0: Array([-1.1, 0.1, -0.2, 0.1, -0.2, 0.6, -0.8, 0.2, -0.2, -1.6, -1.7,
       -0.1])
1: Array([0.5, 0.1, -1.9, -1.9, -0.1, -0.5, 0.5, 0.1, -0.1, 3.5, 4.2,
       0.0])
2: Array([-1.3, 0.5, 0.2, 0.1, 0.2, 0.8, 0.2, 0.3, -0.3, -1.0, -1.1,
       0.4])
3: Array([0.5, 0.2, -1.3, -0.1, 0.0, 0.5, 0.6, 0.0, 0.0, 3.6, 3.4,
       0.1])
4: Array([-0.4, 0.7, 0.8, -0.1, 0.0, 0.5, 0.1, 0.2, -0.2, 0.3, 0.4,
       0.0])
5: Array([-1.3, 0.1, -0.4, 0.2, -0.1, 0.4, -0.3, 0.1, -0.1, -1.7, -1.5,
       0.0])
6: Array([1.7, 0.1, -0.1, -0.4, 0.1, 0.7, -0.4, 0.0, -0.1, -1.6, -1.7,
       -0.3])
7: Array([0.0, 0.0, 0.1, 0.2, 0.0, 0.6, 0.2, 0.0, -0.2, -1.5, -1.2,
       0.0])
8: Array([-0.2, 0.8, 0.0, 0.0, 0.0, -0.4, -0.4, 0.2, -0.2, -1.7, -1.5,
       -0.1])
9: Array([0.7, 0.2, 0.5, 0.2, 0.3, 0.8, 0.4, 0.1, 0.2, -0.4, -0.1,
       -0.3])
10: Array([-1.0, -0.1, -0.3, -0.7, 0.7, 1.0, 0.7, -0.2, 0.3, -2.6, -3.0,
       0.0])
11: Array([-4.8, 3.4, 0.0, 0.8, -0.1, -9.9, -9.9, -9.9, 5.5, 2.1, -1.3,
       0.1])
12: Array([-2.8, -1.5, -0.1, 0.3, -0.1, -0.9, -3.2, 3.0, -1.0, -2.6, -1.8,
       -0.3])
13: Array([-0.3, 0.6, -0.1, -0.1, -0.1, -0.6, -0.4, -0.1, 0.0, -1.3, -1.2,
       -0.1])
14: Array([0.7, 0.2, -2.9, -1.3, -0.2, 0.2, 0.6, 0.1, 0.0, 9.9, 9.9,
       0.1])
15: Array([0.7, 0.1, -0.1, -1.2, -0.1, -0.3, 0.6, 0.0, -0.1, 8.1, 7.8,
       0.1])
16: Array([0.5, 0.1, 0.8, 0.3, 0.0, 0.2, 0.5, 0.1, -0.1, -0.2, -0.2,
       0.1])
17: Array([-0.3, 0.2, 0.7, 0.7, 0.0, 0.6, 0.2, 0.1, -0.1, -2.0, -2.0,
       -0.1])
18: Array([0.5, 0.0, 0.0, -0.2, 0.1, 0.5, 0.6, 0.1, -0.1, -1.4, -1.5,
       -0.2])
19: Array([0.5, 0.2, 0.3, -0.1, 0.0, 0.6, 0.4, 0.1, 0.1, 0.6, 0.7,
       -0.3])
20: Array([-0.1, 0.1, -0.7, 0.1, 0.1, 0.5, -0.3, 0.0, 0.0, -1.6, -1.5,
       0.0])
21: Array([-0.9, 0.3, 0.1, 0.7, 0.0, 0.8, -0.4, 0.3, -0.1, -2.2, -2.0,
       0.0])
22: Array([-0.1, 0.1, -0.6, 0.0, 0.0, 0.4, -0.1, 0.0, -0.1, -1.3, -1.1,
       0.0])
23: Array([0.5, 0.1, 0.8, 0.1, 0.0, 0.7, 0.3, 0.1, 0.0, 0.6, 0.4, 0.0])
24: Array([-1.3, 0.5, 0.3, -0.1, 0.1, -0.9, -1.5, 0.0, -0.3, -1.2, -1.6,
       0.5])
25: Array([0.1, -0.1, 0.5, 0.0, 0.0, 0.5, 0.3, 0.2, -0.2, 0.7, 0.4,
       0.2])
26: Array([-0.4, 0.2, -0.1, -0.2, -0.2, 0.5, 0.1, 0.3, -0.1, -1.6, -1.6,
       -0.3])
27: Array([0.2, -1.2, 0.8, 0.3, -0.1, 0.7, 0.2, 0.2, -0.1, 0.8, 0.6,
       0.1])
28: Array([0.2, -0.3, 0.6, -0.1, 0.0, 0.5, 0.6, 0.1, -0.1, 0.4, 0.1,
       0.2])
29: Array([0.3, 0.3, -0.4, 0.1, -0.1, 0.3, 0.3, 0.1, 0.0, -1.4, -0.8,
       -0.5])
30: Array([0.6, 0.1, 0.9, 0.1, -0.1, 0.7, 0.4, 0.1, 0.0, 0.5, 0.3,
       0.0])
31: Array([0.2, 0.1, 1.2, 0.4, 0.0, 0.7, 0.4, 0.0, -0.1, 0.3, 0.1,
       0.2])
32: Array([-0.2, 0.2, 0.0, -0.1, -0.1, 0.6, 0.5, 0.1, -0.1, -1.4, -1.3,
       -0.1])
33: Array([-0.2, 0.3, -0.2, 0.1, 0.0, -0.4, -0.1, 0.4, -0.2, -1.5, -1.2,
       0.0])
34: Array([-1.2, 0.8, 0.0, -0.1, 0.0, -1.1, 0.4, 0.3, -0.1, -1.5, -1.4,
       0.0])
35: Array([0.6, 0.1, -3.1, -2.9, -0.1, -0.6, 0.5, 0.1, 0.0, 9.9, 9.9,
       0.0])
36: Array([0.5, -0.1, 0.4, 0.6, -0.2, 0.6, 0.2, 0.3, -0.3, 0.1, 0.1,
       0.1])
37: Array([0.1, -0.1, 0.8, 0.1, -0.2, 0.6, 0.3, 0.1, -0.2, 1.2, 0.7,
       0.0])
38: Array([0.4, 0.2, -0.6, 0.1, -0.1, 0.5, 0.4, 0.0, 0.0, -0.5, -0.5,
       -0.1])
39: Array([-1.0, 0.2, 0.5, 0.1, 0.0, 0.6, 0.5, 0.0, -0.1, -0.5, -0.6,
       0.0])
40: Array([0.7, 0.1, 1.0, 0.1, -0.1, 0.7, 0.4, 0.1, 0.0, 0.7, 0.5,
       0.0])
41: Array([0.7, 0.5, 0.7, -1.7, -0.2, -1.6, 0.3, 0.1, -0.1, 2.4, 2.4,
       0.0])
42: Array([0.0, 0.2, -1.7, -0.1, -0.1, 0.3, 0.1, 0.0, 0.0, -0.6, -0.4,
       -0.1])
43: Array([0.6, 0.1, 0.2, 0.0, 0.0, 0.6, 0.4, 0.0, 0.0, -0.5, -0.7,
       -0.1])
44: Array([0.1, 0.3, -3.1, -2.4, -0.1, -1.2, 0.1, 0.1, -0.1, 4.2, 5.4,
       0.0])

Array([2.4, -8.2, -0.1, 0.7, 0.5, -6.2, 2.3, -2.8, 1.4, -0.6, -1.8,
       -0.6]) 27 18 16
Array([-2.4, 1.2, 0.9, 0.0, 0.1, -2.8, 0.2, 2.4, -1.1, 0.2, 0.6,
       0.2]) 34 4 24
Array([0.5, -0.3, 0.4, 0.4, -0.4, 0.9, 0.1, -0.1, 0.1, -0.8, -0.6,
       -0.1]) 43 9 7
Array([0.6, 0.1, -0.2, -0.3, 0.4, 0.9, 0.8, 0.3, -0.1, -1.5, -1.6,
       0.2]) 18 32 7
Array([-0.4, 0.2, -0.1, -0.2, 0.2, 0.6, -1.5, 0.0, 0.1, -1.7, -1.7,
       -0.2]) 0 20 5
Array([-4.1, 0.2, -0.1, 0.1, 0.3, -0.7, -4.5, 0.8, -0.4, -1.5, -1.2,
       0.6]) 12 24 0
Array([-0.2, 0.9, 0.0, -0.5, 0.1, -1.2, -0.5, -0.7, 0.2, -1.2, -1.6,
       -0.3]) 13 8 33
Array([0.5, 0.2, -0.7, 0.0, -0.2, 0.6, 0.5, 0.1, 0.0, 0.2, 0.2,
       -0.1]) 38 19 36
Array([2.8, 0.3, 0.2, -0.2, 0.0, 0.0, 0.3, -0.1, 0.1, -0.5, -0.8,
       -0.2]) 6 43 9
Array([0.0, 0.1, -0.6, -0.5, -0.2, 0.4, -0.7, 0.1, -0.1, -0.8, -0.9,
       0.4]) 22 20 38
Array([0.0, -1.6, 0.6, 0.5, 0.0, 0.7, -0.1, 0.1, 0.0, -0.2, -0.1,
       -0.1]) 27 36 28
Array([0.3, 0.1, 0.0, -0.4, 0.1, 0.7, 0.5, 0.1, -0.1, -1.4, -1.5,
       -0.2]) 18 32 7
Array([0.5, -1.1, 0.8, 1.0, 0.0, 0.5, 0.3, 0.3, -0.3, 1.1, 1.1,
       0.1]) 27 37 25
Array([0.3, 0.0, -1.2, -0.3, -0.1, 0.5, 0.4, 0.0, 0.1, 2.6, 2.7,
       0.1]) 3 1 37
Array([0.0, -2.3, 1.0, 0.7, 0.0, 0.7, 0.6, 0.1, 0.4, 0.7, 0.9,
       -0.2]) 27 28 37
Array([0.6, -0.4, 0.0, -0.3, 0.0, 1.0, 0.6, 0.1, 0.0, -1.7, -1.9,
       -0.2]) 18 32 7
Array([0.2, 0.2, 1.1, 0.1, -0.2, 0.6, 0.2, 0.0, -0.2, 1.3, 0.9,
       -0.3]) 37 40 23
Array([0.1, -0.6, 0.6, 0.4, -0.1, 0.9, 0.2, -0.2, 0.2, -1.9, -1.3,
       0.1]) 7 17 32
Array([0.0, 0.0, -0.7, 0.0, -0.2, 0.3, 0.4, 0.1, -0.1, -1.1, -0.9,
       0.1]) 22 29 38
Array([0.3, 0.1, 2.0, 1.0, -0.1, 0.7, 0.5, 0.1, 0.0, -0.2, -0.2,
       0.0]) 31 16 30
Array([0.4, 0.1, 0.1, 0.2, -0.1, 0.7, 0.2, 0.0, -0.2, -0.3, -0.4,
       0.2]) 43 38 36
